In the rows, 128 means zero.
The rows of A fall into several groups, which share some directions, and each row is roughly a mix of its group's hidden directions.
A:
[[151 139  87 158 104 127 162 146 143 154 137]
 [ 88 110 128  99 137 120 150 154 174 135 135]
 [162 115  92 168  93 127 135 144 121 131 148]
 [109 150  94  72 116 137 112 115 117 141 114]
 [139 103 130 155 128 116 126 180 104  94 146]
 [154 151 132 113 133 138 110  68 117 144 108]
 [174 116 120 130 163 148 135  97 102 119 104]
 [131 157 143 104 168 139 155 125 159 158 111]
 [103 144 136 151  85 129 106 158 122 125 167]
 [104  97 122 123 142 102 156 178 149 119 123]
 [168 125  97 168 105 124 153 146 141 146 139]
 [158 112 124 100 171 134 148  96 138 128  98]
 [111 106 118 141  89 109  90 131 106  91 137]
 [170 141 128 129 144 112 134  82 120 132  88]
 [147 150 139 114 168 151 165 125 145 164 121]
 [ 88 114 141 112 115 115  87 118 104  91 128]
 [150 141 145 105 165 137 168 134 137 169 124]
 [130 116  92 140  79 103 112 154 108 120 146]
 [174 140 136 159 119 136 106 115  88 105 138]
 [141  96 129 148 140 115 134 179 110  92 138]
 [177 127 128 135 152 105 139 101 112 117  89]
 [115 118 119 127 106 130  72 123 104  88 137]
 [147  98 125 126 141 144 124 174  95 136 164]
 [138 160 130 142 104 158  95  92  98 140 140]
 [167 126 128 109 139 117 163 156 120 172 139]
 [133 112 154 185 104 121 159 111 114 127 125]
 [182 125 124 143 153 125 139 100 103 114 100]
 [ 90 127 159 107 142 127  90 107 126  95 114]
 [171 139  91 159 112 130 144 149 149 150 137]
 [135 119 149 152  92 142 157 116 114  86 155]
 [136 151 129 116 154 136 178 133 149 170 121]
 [144 117 132 128  95 147 160 133 126  73 147]
 [ 83 109 120 103 136 142 150 153 167 140 142]
 [132 121 164 172 125 132 142 124 139  89 162]
 [136 122 129 120  96 154 153 131 127  73 156]
 [134 125 113 122 170 104 100 151 121 167 100]
 [ 99 120 165 112 146 132  90 104 124  93 115]
 [130 152 139 104 113 132 137 100 174  86 128]
 [147 110 159 179 107 115 154 115 103 128 125]
 [114 131 131 168 118 106 146  99 141 149  82]
 [143 104 125 123 119 156 138 161 103  99 172]
 [131 139 104  82 161 129  98 157 142 107 131]
 [156 103 118 126 167 107 164 128 134 116  92]
 [144 136 123 168 110 158 108 134  83 116 150]
 [ 98 141 134 147  87 132 103 160 118 126 165]
 [151 123 109  78 149 135 107 166 113 121 141]
 [155 143 130 123 158 148 175 130 139 169 128]
 [142 101 118 160 140 104 153 172 113 103 119]
 [167 142  99 155 123 134 162 144 152 159 133]
 [ 98 146 115 139 129 112 127 100 158 157  83]
 [103 124 116 135 141 137  99 141  74 152 156]
 [157 105 114 173  95 109 105 138 136 106 134]
 [ 95 159 128 126 119 122 126  84 169 126 105]
 [131 117 127  85 162 130 145  95 157 143 101]
 [114 159 130  98 125 136 121 106 171  86 135]
 [154 126 116  91 150 117 100 159  88 120 132]
 [150 115 112  99 162 128 104 175 109 140 137]
 [134 100 123 158 135 121 131 149  91 179 120]
 [152 156 104 123 136 130 165 150 152 171 128]
 [145  96 128 164 142 116 132 157  93 162 120]
 [130 128 115  80 125 163 119 149 128 114 171]
 [128 146 109 125 137 155 147  77 134 161 102]
 [132 107 138 169 100 123 155 116  93 160 116]
 [109 118 118 125 106 132  74 121 102  89 136]
 [ 90 105 120 107 140 102 153 162 159 138 113]
 [ 93  95 157 135 117 113 109 109 106  89 126]
 [122 139 110 105 173 113  93 147 148 153 109]
 [147 138 150  88 139  97 111  89 144 133 104]
 [140 112 144 142  99 151 151 132 109  89 169]
 [101 127 164  96 154 134  92 108 120 103 117]
 [121 125 136 120 101 166 141 126 125  95 179]
 [ 96 124 117 148 105 138  88 106 122  83 126]
 [119 138  96  94 161 118  96 147 134 153 102]
 [172 137 121 169 127 133 123 115  83 114 117]
 [158 114 127  95 140 138 113 163  93 120 162]
 [ 86 116 145 112 114 102  88 123 118  93 121]
 [105 141 137 167 122 108 139  93 158 138  93]
 [166 109 130 108 171 120 152 106 140 116  99]
 [140 133  96 168  91 104 118 145 162 121 124]
 [176 120 117 147 156 134 143 104  99 117  98]
 [120 143 127 102 116 151 127 125 145  70 160]
 [176 124 122 137 154 129 128  97  94 120  96]
 [157 154 114 129 144 133 165 143 160 169 123]]
One row of each group comes first, with its name. Which group is each row after those in?
[114 144  99  76 147 145 107 142 161 130 130]
P
[ 93 149 143  69 152 128 124 129 116 139 121]
D
[102  94 122 121 143 102 152 178 145 120 122]
B

[ 97 121 159 107 139 121  84 111 124  93 115]
D
[165 114 126  94 144 132 113 165  97 122 154]
P
[ 86 114 126  99 134 140 148 146 175 139 143]
B
[136 151 143 110 118 125 138 103 178  86 121]
P
[174 110 118 134 164 136 138 111  96 115 100]
B
[140  99 169 109 157 146 119 111  89 120 137]
D
[102 134 133 153  91 125 112 171 120 120 164]
B
[109 151  96  80 146 125  97 128 137 145 109]
P
[ 86 129 127 136 114 134  87 105 128  84 119]
D
